In the data rows, zero lies at 7.5, halfway between 7 and 8.
In the table below, every row is followed by its label. The labels come from one hidden rule.
Array([ 9.,  4.,  8., 12.,  9.,  7.,  7.,  4.,  2.,  9.,  6.,  9., 12.,  8.,
        7.,  7.,  6.,  5.,  7.,  6.,  7.,  6., 10., 12.,  7.,  8.,  5.,  7.,
        4., 11.,  7.,  6.]) 1
Array([ 6.,  9., 11., 10.,  5.,  9.,  4.,  6., 11.,  4.,  8.,  5., 11., 10.,
        7.,  5., 10.,  7.,  8., 11., 13.,  7., 14.,  5.,  9.,  5.,  9.,  5.,
        9.,  2.,  9.,  9.]) 1
Array([ 9.,  5.,  5., 12.,  5.,  6.,  7.,  9.,  3.,  8.,  7.,  8.,  7.,  8.,
        8., 10.,  5.,  6.,  8.,  7.,  4.,  7.,  5.,  7.,  8., 10.,  4.,  8.,
        6., 11.,  7.,  7.]) 2
Array([ 7.,  4.,  9., 11.,  1.,  8.,  5.,  0.,  9.,  8.,  7.,  9., 14., 10.,
        5.,  7.,  4.,  5.,  9.,  9., 11.,  3., 11.,  9.,  8.,  9.,  2.,  6.,
        7., 10.,  8.,  7.]) 2
Array([ 5.,  9.,  9.,  8., 12.,  9.,  7.,  4.,  9., 10.,  9.,  6., 10.,  8.,
        4.,  7.,  8.,  7.,  8.,  9.,  9.,  5.,  5.,  1.,  7., 11.,  5.,  7.,
        9.,  8.,  9.,  9.]) 2
Array([ 6.,  7.,  8.,  5., 11.,  9.,  9.,  4.,  6., 10.,  8.,  8., 13.,  9.,
        8.,  8.,  2.,  8.,  7.,  8.,  5.,  5.,  8., 11.,  6.,  7.,  9.,  7.,
        6., 10.,  7.,  6.]) 1
Array([10.,  8.,  6.,  7.,  0.,  4.,  5., 15., 15.,  4.,  4.,  7.,  0.,  4.,
        8.,  9., 15., 11., 10.,  8.,  0., 14.,  9.,  0., 10.,  5.,  9., 10.,
       14.,  3.,  3.,  8.]) 1
Array([ 6., 10.,  9.,  6.,  3.,  9.,  7.,  5., 12.,  6.,  7.,  7.,  8., 10.,
        8.,  4.,  9.,  7.,  8.,  9.,  6.,  9., 11.,  4.,  8.,  5., 11.,  6.,
        6.,  3.,  8.,  9.]) 2
Array([ 7.,  5.,  8., 11.,  7.,  9.,  5.,  5., 12.,  7.,  5.,  8.,  8., 10.,
        7.,  5.,  7.,  6.,  9.,  8., 10.,  8., 11., 10.,  9.,  7.,  5.,  5.,
        5.,  4.,  7.,  7.]) 1
Array([ 7.,  7.,  8.,  8.,  9.,  7.,  7.,  7.,  7.,  5.,  5.,  8.,  9.,  9.,
        8.,  7.,  6.,  7.,  9.,  7., 12.,  8., 10., 11.,  7.,  6.,  7.,  6.,
        6.,  6.,  7.,  6.]) 2
Array([ 7.,  6.,  5., 11., 11.,  5., 12.,  8.,  9.,  8.,  8.,  8.,  5.,  3.,
        8.,  8.,  4.,  6.,  7.,  4.,  1.,  9.,  6.,  8.,  8., 11.,  4., 10.,
        9., 15.,  6.,  6.]) 2
Array([ 7., 12.,  6.,  5., 12.,  7.,  8., 15., 12.,  9.,  5.,  7.,  4.,  7.,
        9.,  7.,  8.,  8.,  7.,  8.,  9.,  5., 10.,  6.,  7.,  4., 15.,  8.,
        7.,  3.,  7.,  8.]) 2
Array([10.,  2.,  7., 15.,  4.,  6.,  4.,  0.,  6.,  7.,  4., 10., 12.,  9.,
        7.,  7.,  6.,  3., 10.,  7.,  8.,  7.,  9., 15.,  7., 10.,  4.,  7.,
        4., 10.,  8.,  6.]) 1
Array([ 8., 10.,  6.,  1., 15.,  7., 10., 11.,  3., 10.,  9.,  9.,  9.,  6.,
        8.,  9.,  7.,  7.,  6.,  7.,  8.,  6.,  7.,  9.,  6.,  6.,  8.,  8.,
        5., 11.,  9.,  7.]) 2
Array([ 9.,  6.,  8.,  4., 12.,  5.,  7.,  1.,  4.,  9., 12.,  8., 11.,  5.,
        8.,  9.,  8.,  6.,  4.,  6., 10.,  7.,  1.,  4.,  7., 15.,  7., 10.,
        6., 15.,  8.,  8.]) 1
Array([ 4., 11., 10.,  5., 15.,  8.,  9.,  6.,  1., 10., 15.,  6., 12.,  7.,
        6.,  7.,  4.,  7.,  6.,  8., 15.,  2.,  5.,  0.,  5., 12.,  9.,  6.,
        9.,  9., 10., 10.]) 2
Array([ 8.,  2.,  6.,  9., 12.,  7.,  8.,  7.,  2.,  9.,  9.,  8.,  7.,  8.,
        5.,  9.,  6.,  6.,  7.,  5.,  8.,  7.,  3.,  6.,  8., 13.,  7.,  8.,
        7., 11.,  7.,  6.]) 2
Array([ 8.,  1.,  8., 15.,  0.,  5.,  3.,  5., 15.,  2.,  0.,  8.,  3., 10.,
        5.,  6., 14.,  5., 11.,  9.,  4., 10., 14., 13.,  9.,  6.,  3.,  8.,
        9.,  3.,  5.,  7.]) 0
Array([ 6.,  7.,  7.,  7., 11.,  9.,  9.,  4.,  6.,  7., 11.,  8.,  6.,  6.,
        9.,  9.,  7.,  9.,  7.,  7.,  6.,  6.,  6., 11.,  6.,  9., 10.,  9.,
        7., 10.,  9.,  8.]) 1
Array([ 8., 10.,  8.,  7., 11.,  8.,  8., 11., 12.,  7., 10.,  8.,  6.,  6.,
        7.,  6.,  8.,  9.,  7.,  7.,  9.,  8.,  7.,  6.,  7.,  9., 12.,  7.,
        7.,  6.,  8.,  8.]) 2
Array([ 8.,  4.,  9., 10.,  0.,  6.,  4.,  2., 15.,  5.,  0.,  8., 11.,  9.,
        5.,  6.,  9.,  7., 10.,  9.,  5.,  6., 15., 10.,  9.,  6.,  7.,  6.,
        8.,  4.,  7.,  7.]) 2
Array([ 8.,  6.,  8.,  9.,  0.,  7.,  4., 15., 10.,  5., 10.,  4.,  1.,  6.,
        1.,  7., 10.,  8.,  7.,  9., 10., 12.,  5.,  5., 10.,  9.,  4., 10.,
       13.,  5.,  8., 10.]) 1
Array([ 9.,  4.,  6., 10.,  6.,  6.,  6.,  8.,  7.,  6.,  4.,  9., 10.,  9.,
        6.,  8.,  8.,  5., 10.,  5.,  4., 11.,  9., 13.,  9.,  5.,  6.,  7.,
        8.,  8.,  5.,  7.]) 2
Array([ 7.,  5.,  7.,  9.,  0.,  8.,  8.,  0., 15.,  6.,  4.,  6., 13.,  8.,
        6.,  8.,  5.,  7.,  8.,  8., 12., 10., 10., 15.,  7.,  9.,  6.,  4.,
        4.,  1.,  6.,  9.]) 1
Array([ 7.,  3.,  8., 12., 11.,  8.,  8.,  0.,  3.,  9.,  5.,  8., 15., 10.,
        5.,  8.,  5.,  5.,  7.,  7.,  7.,  2.,  9., 11.,  7., 11.,  2.,  7.,
        2., 11.,  9.,  7.]) 1
Array([ 8.,  2., 12., 10., 13.,  7.,  7.,  3.,  5.,  9., 12.,  8., 15., 12.,
        8.,  7.,  4.,  6.,  7., 10., 11.,  6.,  6., 13.,  6.,  7.,  9.,  3.,
        7., 11.,  9.,  9.]) 2
Array([ 7., 15.,  8.,  3.,  8.,  8.,  8., 15., 11.,  6., 12.,  6.,  6.,  6.,
        9.,  8.,  8., 10.,  6.,  8., 13., 10.,  8.,  3.,  7.,  9., 12.,  9.,
       12.,  7.,  8., 10.]) 2
Array([10.,  7.,  4.,  6.,  0.,  4.,  7., 15., 13.,  5.,  5.,  8.,  0.,  5.,
        9.,  8., 13.,  9.,  9.,  5.,  0., 13.,  8.,  9., 10.,  0., 12., 10.,
       10.,  6.,  4.,  8.]) 1
Array([ 8.,  8.,  6.,  5., 10.,  7.,  7.,  6.,  0., 10., 14.,  9.,  6.,  5.,
        7.,  9.,  8.,  9.,  6.,  6., 13.,  7.,  4.,  5.,  7., 11.,  4.,  8.,
        8., 10.,  8.,  7.]) 1
Array([ 9.,  9.,  5.,  3., 14.,  8., 10.,  7.,  4.,  9.,  8.,  9.,  4.,  5.,
       13.,  8.,  5.,  9.,  7.,  5.,  7.,  7.,  4.,  9.,  5.,  6.,  9.,  9.,
        7., 12.,  7.,  6.]) 2
Array([ 7.,  6.,  8.,  9.,  7.,  9., 10.,  0.,  2.,  7.,  6.,  8.,  6.,  7.,
        7.,  9.,  8.,  5.,  6.,  8., 13.,  2.,  5., 10.,  9., 15.,  5.,  6.,
        6., 15.,  6.,  7.]) 1
Array([ 6.,  5., 10., 10., 11.,  8.,  7.,  0., 11.,  6.,  7.,  8., 15., 12.,
        8.,  6.,  7.,  7., 10.,  8., 12.,  6., 10., 10.,  8.,  7.,  4.,  7.,
        7.,  5., 10.,  8.]) 2
Array([ 8., 10.,  5.,  6., 12.,  5.,  8., 15., 10.,  9.,  5.,  7.,  0.,  6.,
        9., 10.,  9.,  9.,  8.,  5.,  3., 10.,  6., 10.,  8.,  3., 12.,  9.,
        8.,  8.,  4.,  6.]) 2
Array([ 6.,  9.,  8.,  0., 15.,  9., 11.,  8.,  3., 11.,  8.,  8.,  9.,  8.,
        9.,  8.,  4.,  9.,  4.,  6., 10.,  5.,  5.,  7.,  5.,  7.,  9.,  6.,
        5., 13.,  9.,  6.]) 2
Array([ 8.,  8.,  7.,  4., 15.,  6., 11.,  5.,  0., 12.,  8.,  9., 11.,  7.,
       10., 10.,  4.,  8.,  6.,  5.,  6.,  3.,  5., 11.,  5.,  8.,  9.,  8.,
        5., 12.,  6.,  5.]) 1
Array([ 6., 13.,  5.,  0., 15.,  7., 10., 15., 12.,  8.,  6.,  8.,  3.,  7.,
       14.,  9.,  9., 12.,  6.,  6.,  4.,  8.,  7.,  2.,  6.,  3., 15.,  8.,
        7.,  7.,  6.,  6.]) 2
Array([ 8.,  6.,  9., 13.,  0.,  7.,  5.,  8., 10.,  3.,  2.,  5.,  1.,  6.,
       10.,  4., 12.,  7., 11.,  7.,  2.,  7., 10., 11., 11.,  4.,  8.,  7.,
        9.,  3.,  7.,  6.]) 2
Array([ 9.,  5.,  6., 12.,  0.,  5.,  4., 10., 12.,  4.,  4.,  7.,  3.,  7.,
        5.,  8., 13.,  6.,  9.,  7.,  5., 10.,  8.,  5., 10.,  8.,  5.,  8.,
        8.,  5.,  6.,  8.]) 1
Array([ 5., 12.,  9.,  5.,  9.,  9.,  8., 12.,  8.,  6., 12.,  5.,  6.,  6.,
        7.,  8.,  7.,  9.,  6.,  9., 11., 10.,  7.,  0.,  8., 11., 10.,  8.,
       11.,  5., 10., 10.]) 3
Array([ 7., 12.,  8.,  2., 15., 10., 12.,  0.,  6., 12.,  7.,  9., 15., 10.,
       13.,  6.,  1.,  5.,  6.,  7., 13.,  2., 10., 10.,  4.,  5., 12.,  5.,
        2., 11., 10.,  5.]) 1
Array([11.,  2.,  6., 11.,  4.,  6.,  7.,  0.,  3.,  7.,  4., 10., 11.,  8.,
        7.,  8.,  7.,  4., 10.,  6.,  3.,  5.,  5., 15.,  8.,  8.,  0.,  7.,
        3., 10.,  5.,  5.]) 1
Array([ 9.,  6.,  7.,  9.,  0.,  6.,  5., 11., 15.,  6.,  5.,  7.,  3.,  6.,
        6.,  7.,  9.,  9.,  9.,  9.,  0., 11., 10.,  6.,  8.,  3., 10.,  8.,
       11.,  6.,  5.,  7.]) 2
Array([ 8.,  6.,  8.,  6., 13., 10.,  7.,  0.,  7.,  8.,  2.,  8., 14., 10.,
        9.,  5.,  5.,  5.,  8.,  8.,  8.,  5., 11., 13.,  8.,  3., 13.,  5.,
        3.,  8.,  8.,  6.]) 1
Array([ 6., 12.,  9.,  3.,  8.,  8.,  6.,  9., 15.,  4., 11.,  5.,  2.,  8.,
       10.,  6., 10., 11.,  9., 10., 10.,  9., 11.,  4.,  9.,  6., 11.,  7.,
       10.,  0.,  9.,  9.]) 2
Array([ 9.,  4.,  7.,  9.,  6.,  6.,  8., 10.,  5.,  9.,  6.,  8.,  8.,  7.,
        7.,  8.,  6.,  8.,  7.,  5.,  7.,  9.,  7., 10.,  8.,  7.,  7.,  9.,
        4.,  8.,  7.,  6.]) 2
Array([ 7.,  9.,  8.,  8.,  9.,  9.,  7.,  3., 11.,  7.,  2.,  8., 11., 11.,
       10.,  6.,  5.,  5.,  8.,  9., 11.,  5., 11., 11.,  8.,  3.,  5.,  7.,
        6.,  6., 10.,  8.]) 1
Array([ 7.,  7.,  9.,  7.,  2.,  8.,  6., 13., 12.,  7., 11.,  6.,  9.,  5.,
        7.,  7.,  5.,  9.,  7., 10., 11., 10., 10.,  0.,  8.,  8.,  4.,  8.,
       12.,  5.,  9.,  8.]) 3
Array([ 6.,  4.,  9.,  8., 11.,  8.,  7.,  4.,  8.,  7.,  8.,  7.,  8., 11.,
        7.,  6., 10.,  6.,  7.,  9., 11.,  5., 10., 10.,  8.,  8.,  6.,  6.,
        9.,  2.,  9.,  8.]) 1
Array([ 7., 11.,  7.,  7.,  5.,  8.,  6., 15., 12.,  7.,  7.,  8.,  4.,  5.,
        8.,  8., 11., 10.,  9.,  8.,  7., 10.,  7., 10.,  8.,  6., 12.,  8.,
        7.,  6.,  6.,  8.]) 1
Array([ 8.,  7.,  6., 11.,  5.,  7.,  7., 13.,  1.,  7., 12.,  6.,  4.,  4.,
        6.,  8.,  8.,  8.,  7.,  8., 11., 11.,  3.,  2.,  7., 11.,  5., 10.,
       12.,  8.,  7.,  9.]) 2
Array([ 8., 13.,  7.,  7.,  5.,  8.,  9., 13.,  8.,  8.,  6.,  8.,  2.,  6.,
       12.,  8.,  9., 10.,  6.,  6.,  7.,  9.,  8.,  5.,  6.,  3., 11.,  8.,
        8.,  6.,  5.,  6.]) 2
Array([ 8., 11.,  6.,  1., 15.,  9., 11.,  8.,  7., 10.,  9.,  9.,  5.,  7.,
       13.,  8.,  5.,  8.,  7.,  6.,  1.,  9.,  3.,  9.,  6.,  6., 12.,  9.,
        6.,  8.,  6.,  5.]) 2
Array([ 7., 10.,  8.,  5., 11.,  9.,  8.,  2.,  2., 10.,  9.,  8.,  9.,  8.,
        9.,  8.,  7.,  8.,  7.,  7.,  6.,  6.,  7.,  9.,  6.,  5.,  9.,  7.,
        5., 10.,  7.,  6.]) 1
Array([ 6.,  6., 10.,  9.,  8.,  9.,  6.,  0.,  4.,  8., 10.,  7., 15., 11.,
        6.,  6.,  5.,  7.,  8.,  9., 13.,  4., 11.,  8.,  8.,  8.,  3.,  6.,
        4.,  8., 10.,  8.]) 2
Array([ 6.,  7.,  8., 10.,  4.,  6.,  6., 14.,  5.,  9., 12.,  6.,  1.,  6.,
        3.,  9.,  7.,  8.,  7.,  7., 12., 10.,  1.,  1.,  8., 13.,  6.,  9.,
       11., 10.,  8.,  8.]) 2
Array([ 9., 14.,  6.,  0., 15., 10., 12., 11.,  5., 10.,  4.,  9.,  7.,  5.,
       13.,  9.,  5., 10.,  6.,  6.,  3.,  5.,  7., 11.,  5.,  3., 15.,  7.,
        3.,  9.,  6.,  5.]) 2
Array([ 6.,  9.,  8.,  8.,  4., 10.,  6.,  1.,  5.,  8.,  9.,  7.,  7.,  8.,
        5.,  6.,  8.,  6.,  7.,  8., 13.,  7.,  7.,  4.,  8.,  6.,  9.,  8.,
        8.,  4.,  9.,  9.]) 1
Array([ 7.,  5.,  7.,  8., 15., 10., 10.,  0.,  5., 10.,  9.,  9., 10.,  8.,
        9.,  9.,  6.,  7.,  7.,  6.,  9.,  4.,  6., 13.,  6.,  7.,  7.,  8.,
        6., 11.,  8.,  7.]) 1
Array([ 7.,  9.,  8.,  7.,  8.,  8.,  7.,  9.,  5.,  9.,  9.,  8.,  8.,  8.,
        9.,  8.,  7.,  7.,  7.,  7., 10.,  8.,  7.,  9.,  7.,  7.,  9.,  7.,
        7.,  9.,  7.,  7.]) 2
Array([ 8.,  8.,  6.,  8., 11.,  6.,  8., 14.,  7.,  7.,  8.,  8.,  6.,  5.,
        8.,  8.,  7.,  8.,  6.,  7.,  6., 10.,  6.,  3.,  7.,  8., 10.,  9.,
        7., 10.,  7.,  8.]) 2
Array([ 9., 11.,  7.,  3., 15.,  9., 12.,  9.,  7., 11.,  9., 10.,  9.,  6.,
       11.,  8.,  7.,  8.,  7.,  6.,  5.,  4.,  7.,  9.,  6.,  6.,  8.,  6.,
        5., 10.,  5.,  5.]) 2
Array([ 7.,  4.,  9., 11.,  8.,  9.,  6.,  2.,  2.,  8., 11.,  5., 11.,  9.,
        4.,  8.,  6.,  8.,  6.,  7., 14.,  8.,  7.,  3.,  8., 11.,  3.,  7.,
        9., 10., 10.,  8.]) 2
Array([ 8.,  6., 10.,  3.,  0.,  9.,  9., 11.,  6.,  6.,  5.,  8.,  0.,  6.,
        7.,  8.,  9., 10., 10.,  8., 10., 11., 12.,  6.,  9.,  6., 10.,  7.,
        9.,  6.,  9., 10.]) 3
Array([ 6.,  6.,  9., 10.,  6.,  8.,  7.,  3.,  4.,  7.,  5.,  7., 12.,  9.,
        5.,  6.,  7.,  5.,  8.,  9., 10.,  6.,  8.,  5.,  7.,  9.,  5.,  7.,
        7.,  6., 10.,  8.]) 2
Array([ 6., 14.,  6.,  2.,  6.,  9.,  8., 13.,  8.,  6.,  6.,  6.,  4.,  8.,
       10.,  6., 11., 10.,  8., 10.,  4., 10., 10.,  2.,  8.,  5., 13.,  7.,
        8.,  3.,  6.,  8.]) 1
Array([ 9.,  7.,  5.,  1., 15.,  9., 12.,  3.,  0., 14., 14., 10., 10.,  4.,
       12., 10.,  0.,  8.,  5.,  4.,  2.,  1.,  0.,  7.,  3., 11.,  6.,  7.,
        4., 15.,  8.,  6.]) 1
Array([ 5., 11.,  8., 12.,  3.,  7.,  3.,  2., 15.,  4.,  8.,  7.,  5., 12.,
        5.,  3., 14.,  9.,  9., 10.,  6., 12., 15.,  8.,  9.,  7.,  8.,  4.,
       13.,  2., 11., 10.]) 0
Array([ 6.,  3., 11., 11., 11.,  9.,  4.,  0.,  9.,  7.,  6.,  7., 14., 11.,
        4.,  4.,  5.,  4.,  8.,  9., 15.,  7.,  8.,  5.,  9., 12.,  0.,  5.,
        7.,  6., 10.,  9.]) 2
Array([ 7., 10.,  6.,  9.,  9.,  8.,  8.,  3.,  3.,  7.,  8., 10.,  9.,  8.,
        7.,  7.,  2., 10.,  6.,  7.,  8.,  2.,  2.,  5.,  8.,  4., 12.,  7.,
        9.,  7.,  6.,  7.]) 1
Array([ 8.,  8.,  7.,  8.,  9.,  6.,  8.,  4.,  5.,  8.,  7.,  8.,  8.,  8.,
        8.,  8.,  8.,  7.,  8.,  7.,  9.,  8.,  9., 11.,  8.,  6., 10.,  8.,
        7.,  6.,  6.,  7.]) 1
Array([ 7.,  7., 10., 13.,  1.,  6.,  7.,  2., 10.,  6.,  7.,  6., 10., 10.,
        4.,  5.,  8.,  6.,  8., 10., 12.,  5., 10.,  5.,  8.,  9.,  5.,  7.,
        8.,  4.,  8., 10.]) 2
Array([ 8.,  7.,  6., 11.,  9.,  7.,  8., 15.,  3., 10.,  9.,  8.,  5.,  5.,
        4., 10.,  5.,  7.,  7.,  5.,  5.,  9.,  2.,  9.,  7., 10.,  4.,  9.,
        8., 13.,  5.,  6.]) 2
Here are more rows. What is the label of each one?
Array([ 8., 11.,  7.,  7.,  1.,  6.,  8., 15., 13.,  7.,  6.,  6.,  1.,  6.,
       10.,  7., 11., 10.,  8.,  8.,  3., 10.,  7.,  4.,  7.,  5., 13., 10.,
       10.,  5.,  5.,  8.]) >> 1
Array([ 9., 11.,  6.,  3.,  2.,  6., 10., 15.,  6.,  8.,  9.,  8.,  3.,  6.,
       11., 10.,  7., 11.,  6.,  5.,  0.,  8.,  5., 12.,  7.,  6.,  9.,  9.,
        8., 10.,  5.,  7.]) >> 2
Array([ 9.,  4.,  7.,  8.,  2.,  6.,  7.,  5.,  4.,  7.,  7.,  7.,  7.,  6.,
        5.,  8.,  9.,  6.,  7.,  6.,  5., 10.,  6.,  6.,  9.,  7.,  4.,  8.,
        9.,  7.,  7.,  8.]) >> 1
Array([ 7.,  6., 10., 11., 15.,  8.,  8.,  0.,  4.,  8.,  7.,  8., 15., 11.,
        5.,  7.,  3.,  3.,  7.,  9., 15.,  1.,  9., 10.,  7.,  9.,  1.,  5.,
        5., 10., 10.,  8.]) >> 2
Array([ 6.,  8.,  8.,  7., 15.,  9.,  9.,  3.,  6., 11.,  9.,  8., 12.,  8.,
        7.,  8.,  4.,  7.,  8.,  7.,  8.,  5.,  7.,  8.,  7.,  7.,  4.,  7.,
        6., 11.,  9.,  7.]) >> 1
Array([ 7., 11.,  7.,  8.,  8.,  9.,  7.,  7.,  7.,  6.,  7.,  8.,  8.,  8.,
        8.,  6.,  6.,  6.,  7.,  9.,  9.,  8.,  8., 10.,  8.,  8.,  9.,  6.,
        5.,  8.,  9.,  6.]) >> 2
Array([ 7.,  8.,  5.,  7.,  1.,  8.,  5., 15., 15.,  4.,  3.,  7.,  0.,  5.,
       10.,  8., 13., 10.,  9.,  9.,  2., 14.,  7.,  7.,  8.,  5., 15., 10.,
       11.,  3.,  5.,  8.]) >> 1
Array([10.,  1.,  6., 12.,  3.,  8.,  9., 10.,  1., 11.,  8.,  6., 12.,  8.,
        5.,  6.,  8.,  7.,  7.,  8.,  6.,  4.,  6., 14.,  7., 15.,  3.,  7.,
       10., 14.,  9.,  7.]) >> 2
Array([ 7.,  7.,  8.,  6., 11.,  8.,  9.,  3.,  4., 10.,  8.,  8., 14.,  9.,
        7.,  9.,  5.,  6.,  7.,  6., 12.,  4.,  5.,  5.,  6., 10.,  4.,  6.,
        7.,  9.,  9.,  7.]) >> 1
Array([ 5.,  7., 10.,  8.,  3., 10.,  5.,  0., 10.,  7.,  5.,  7., 14., 12.,
        5.,  5.,  8.,  6.,  9., 10.,  8.,  5., 13.,  7.,  8.,  5.,  7.,  6.,
        8.,  4.,  9.,  8.]) >> 2
Array([ 8.,  4.,  8., 11.,  0.,  6.,  6., 14., 13.,  4.,  5.,  7.,  3.,  6.,
        7.,  8., 14.,  9.,  8.,  8.,  3., 10.,  7.,  6.,  8.,  6.,  8.,  9.,
       10.,  4.,  6.,  7.]) >> 1
Array([ 6.,  9.,  8.,  5.,  8.,  8.,  7., 11.,  7.,  7.,  9.,  5.,  4.,  7.,
        7.,  7.,  8., 10.,  6.,  9.,  9.,  8.,  7.,  0.,  7.,  7., 10.,  8.,
        9.,  7., 10., 10.]) >> 2
Array([ 8.,  5.,  8., 11., 13.,  6.,  8.,  4.,  2.,  9.,  5.,  9., 11.,  8.,
        8.,  7.,  4.,  4.,  7.,  7.,  7.,  3.,  7., 13.,  6.,  7.,  7.,  6.,
        4., 10.,  7.,  6.]) >> 1
Array([ 8., 12.,  6.,  2.,  4.,  7., 10., 12., 13.,  7.,  6.,  8.,  4.,  6.,
       13.,  8.,  7., 10.,  7.,  7.,  2.,  9.,  9., 14.,  7.,  2., 13.,  9.,
        9.,  8.,  5.,  5.]) >> 2
Array([ 6.,  2., 11., 11., 13.,  8.,  6.,  0.,  5.,  7.,  6.,  7., 15., 12.,
        5.,  6.,  3.,  5.,  7.,  8., 12.,  5.,  8.,  7.,  8., 14.,  0.,  5.,
        6.,  9.,  9.,  9.]) >> 2
Array([ 9.,  2.,  6., 14.,  0.,  5.,  6.,  7., 11.,  5.,  3.,  8.,  3.,  8.,
        6.,  7., 12.,  6., 10.,  7.,  2.,  8., 10., 13.,  8.,  5.,  5.,  8.,
        7.,  6.,  6.,  8.]) >> 1
Array([ 8., 11.,  6.,  4.,  2.,  7.,  7., 15., 15.,  6.,  4.,  8.,  1.,  5.,
       10.,  8.,  9., 10.,  7.,  8.,  1., 12.,  8.,  7.,  8.,  2., 12.,  8.,
       11.,  6.,  6.,  7.]) >> 2
Array([ 7., 10.,  7.,  7.,  7.,  8.,  7.,  9.,  6.,  6.,  8.,  7., 10.,  7.,
        9.,  8.,  8.,  7.,  7.,  7.,  7.,  8.,  8.,  5.,  7.,  6.,  6.,  8.,
        7.,  9.,  8.,  7.]) >> 2
Array([ 9.,  7.,  7.,  7.,  6.,  6., 10.,  6.,  9.,  8.,  7., 10.,  8.,  7.,
       11.,  9.,  9.,  7.,  8.,  6.,  4.,  7.,  8., 13.,  7.,  4., 13.,  9.,
        5.,  8.,  6.,  5.]) >> 1
Array([ 7.,  8.,  7.,  4., 15., 10.,  9.,  4.,  2., 10., 10.,  8., 11.,  8.,
        7.,  9.,  6.,  6.,  6.,  7.,  7.,  4.,  7.,  8.,  7.,  6.,  7.,  6.,
        7., 12.,  9.,  8.]) >> 1
Array([ 5., 12.,  8.,  3., 15., 11.,  9.,  8.,  5., 10.,  8.,  8., 12.,  8.,
        8.,  7.,  5.,  7.,  6.,  8., 11.,  3.,  9.,  8.,  7.,  5., 10.,  5.,
        7.,  7.,  8.,  9.]) >> 2
Array([ 9., 12.,  4.,  4.,  6.,  7., 10., 15., 11.,  6.,  5.,  9.,  3.,  6.,
       11.,  9.,  8.,  9.,  9.,  7.,  0., 10.,  6.,  8.,  7.,  3., 15.,  9.,
        7.,  7.,  5.,  6.]) >> 2
Array([ 8.,  9.,  6.,  4.,  1.,  7.,  7., 15.,  8.,  6.,  6.,  7.,  5.,  6.,
        8.,  9.,  9.,  7.,  8.,  6.,  4., 10.,  5.,  8.,  8.,  5.,  8.,  9.,
        9.,  7.,  6.,  7.]) >> 2
Array([ 7.,  5.,  8.,  3.,  1.,  8.,  6., 14.,  9.,  4.,  6.,  6.,  6.,  9.,
        9.,  7.,  7.,  9.,  8.,  8.,  8.,  8.,  9.,  0.,  9., 11., 12.,  7.,
       10.,  0.,  9.,  9.]) >> 2
Array([ 9.,  8.,  7.,  6.,  1.,  3.,  7., 11., 12.,  6.,  2.,  9.,  4.,  9.,
       10.,  7., 12.,  8., 10.,  7.,  0.,  8.,  9., 11.,  8.,  5.,  7.,  7.,
        4.,  5.,  5.,  5.]) >> 1
Array([10.,  3.,  8., 11., 13.,  7.,  7.,  0.,  7.,  8.,  4.,  8., 13., 10.,
        7.,  8.,  7.,  4.,  9.,  7.,  7.,  5., 11., 15.,  8.,  6.,  5.,  5.,
        4., 10.,  7.,  5.]) >> 1
Array([ 7.,  7.,  8.,  8., 15.,  7.,  9.,  1.,  1., 10., 10.,  9., 15.,  9.,
       10.,  7.,  5.,  4.,  7.,  7.,  8.,  3.,  9., 15.,  7.,  7., 11.,  6.,
        3.,  9.,  7.,  5.]) >> 1
Array([ 7.,  9.,  7.,  3., 13.,  9., 10., 12.,  4.,  9., 13.,  7.,  0.,  3.,
        9.,  9.,  6., 11.,  5.,  7.,  1.,  9.,  4.,  3.,  6.,  8., 11.,  9.,
       11., 10.,  7.,  9.]) >> 2
Array([ 8.,  5.,  8.,  9.,  5.,  7.,  7.,  9.,  9.,  7.,  8.,  8.,  5.,  8.,
        6.,  7.,  9.,  9.,  9.,  7.,  1., 10.,  8.,  7.,  9.,  5.,  3.,  7.,
        7.,  6.,  5.,  8.]) >> 2
Array([ 7., 11.,  8.,  3.,  7.,  8.,  9., 11., 10.,  7.,  9.,  7.,  4.,  8.,
        9.,  7.,  8.,  9.,  6.,  7., 10.,  7.,  7.,  5.,  6.,  6., 11.,  7.,
        9.,  9.,  9.,  9.]) >> 2
Array([10.,  6.,  5.,  8.,  1.,  5.,  8., 15.,  9.,  6.,  7.,  8.,  1.,  4.,
        7., 10., 13., 10.,  8.,  4.,  2., 12.,  5.,  5.,  9.,  6., 10., 10.,
       11.,  8.,  5.,  8.]) >> 1
Array([ 9.,  6.,  7.,  9.,  3.,  6.,  7.,  4., 12.,  5.,  2.,  8.,  7., 10.,
        8.,  7.,  9.,  6., 10.,  7.,  3.,  7., 10., 14.,  9.,  3.,  5.,  7.,
        5.,  5.,  7.,  7.]) >> 1
Array([10.,  5.,  7., 10.,  4.,  5.,  8.,  8.,  6.,  7.,  4.,  8.,  4.,  7.,
        7.,  8.,  8.,  8.,  9.,  7.,  4.,  8.,  7., 10.,  8.,  7.,  5.,  8.,
        5.,  9.,  7.,  6.]) >> 2
Array([ 9.,  9.,  6.,  2., 15.,  7., 10.,  9.,  3., 10.,  7.,  8.,  8.,  6.,
        9.,  7.,  6.,  9.,  7.,  5.,  5.,  4., 10., 14.,  6.,  6., 12.,  7.,
        4., 11.,  7.,  6.]) >> 2
Array([ 7.,  9.,  7.,  8., 12.,  9.,  9.,  0.,  4., 10.,  7.,  8., 10.,  9.,
        8.,  8.,  4.,  7.,  7.,  8., 11.,  5.,  8.,  6.,  7.,  8.,  4.,  6.,
        6.,  8.,  8.,  8.]) >> 1
